Each path below is one point turned by a fixed rotation once a step. After each direction that follows a path, write how fast that rotation turns it, in degrees a step (0 if it stays still).
Each turn is a multiple of 5 degrees from 10 to 175, or 0.
Each row of a path follows its step; steps can be skipped.

step 0: [-10  -8   0 -25  -8  16   9 -13  13   5  -4  -5   6  -1  -5  -2 -22  13
 -19  -2  -1  -2   9   9  27  14  -7 -22  -1  -5 -17 -13   8  -5  14   4
 -15  -6 -15   9   0  -4 -19  14]
step 1: [ -5   3  10  29  -7  -7   3  -9   4  10  -5   3  -4  15   2   6  23  -4
  10  -1   7  11 -21  25   8  -5  13 -11 -15 -19   6  18  10  -4 -13  17
 -15   7  -7 -10  11 -11 -15  -4]
step 6: [  1  11  -8  -1  -6   8  -5  17   3   5  10   9   6 -11   2 -13   9  21
   2 -21   7  21   2  -3 -15 -31  -8   8   9 -11   6  -6   6 -15 -15  11
   3   2  12  -1  -7  33 -11  -2]
step 14: [  5 -16  11  -6   3 -14   6   2  24  19   4  12 -15   2  -6 -11   4  -5
   1 -11  -9 -13   9 -14 -16  -1   8 -15 -10 -22   3   4  23  -2  11  19
  24  -9   5  -8 -10  11  -1 -13]
step 19: [-24 -20   5   5   3 -11   5   1   0  13   3   7  18 -16   5 -15   2  -2
  21 -18  10   5 -22 -14  11 -28  -2  -3  -2  -6   8  -7  -6   9  -3   1
 -12 -13 -17   2  12 -22  -2   4]
step 27: [  1 -17   6  -1  -9  15  -8   5   1   1  -1 -24  19  -4   8 -20 -24  14
  12  -8  -8  -3 -16  -9  -1  -5  -5  -8   2 -12   1  -7  -7  11   2 -23
  18   7  21   2 -14   2 -10 -24]
step 31: [-13  -7  10   9  14  17 -19 -13   9  -2   4  -2   6   5   0 -10   0  -6
   8  10   0  21  -5 -20  -5 -18 -24 -15   1  -7 -13   9   9  -5 -24  20
  -3  -1  -5  11 -19  19  -6   4]
step 38: [-20   3 -20 -15   8 -11  10   2  -8   0   2   5 -14  12   7  13 -41   4
  10   7  -8  10  -8  18 -12  -4   0   5 -19  10  -1  -3 -25   4   7  -6
   7  -1 -10  -8   2   2 -12   5]
Speeds:
[ -5  -3   1  -5   4  -2  -8   2   3  -2   2  -7   5   4  -2   1  -7   0
   1  -2   3   0  -1 -11  -3  -1  -8   1   1  -2   8  -6   2  -2  -5  -2
   3  -1  -7   0  -1  -5   3  -5]  90
[ -2  -6  -5   1  -7   3  -1  -6   5  -1  12  -2  -2  -3   0   2  -1   2
   0  -4  -1  -3  -3   3   0  -4   4 -11   7  -2   7   4   1   4   1   4
   4  -2  -1   2   6   0  -1  -3]  80
[ 5  5 -1 -2 -6  0 -2 -5 -8 -5 -7  4  9  8  4 -2 -2  1 -3 -3  3 -4 -2  3
  1 -5 -4 -5 -2  0  7  3 -3  0  0  2  1  4  1 -4 -2  7  4 -5]  155
[ 3  1  2 -2  2  7 -5  0  0  1  5  2  3  1 -5  1 -6 -2 -2 -7 -3  3  9 -3
  0  3  4  7  1 -4 -1  2 -3  8  1  8  7  2 -2 -4 -3  6 -1  7]  100
[ -4  -2   8   2   7   4   2   0  -5  -1   0  -3  -3  -1  -2   3  -3  -1
   1  -5  -4  -6  -6   2   4  -1  -6  -1   4   2   5   5   0 -10   0   1
   3   9   5  -4  -2  -4  -3   8]  95
[ 5  0 -2  1  0  4  5 -1  5 -7  1 -1  7 -3  0 -1 -2  6  8 -4 -1 -3 -5  2
  4  6  3  2 -6 -5 -1 -4 -3  3  0 -2 -6  8 -7 -5  1 -6 -5 -1]  40
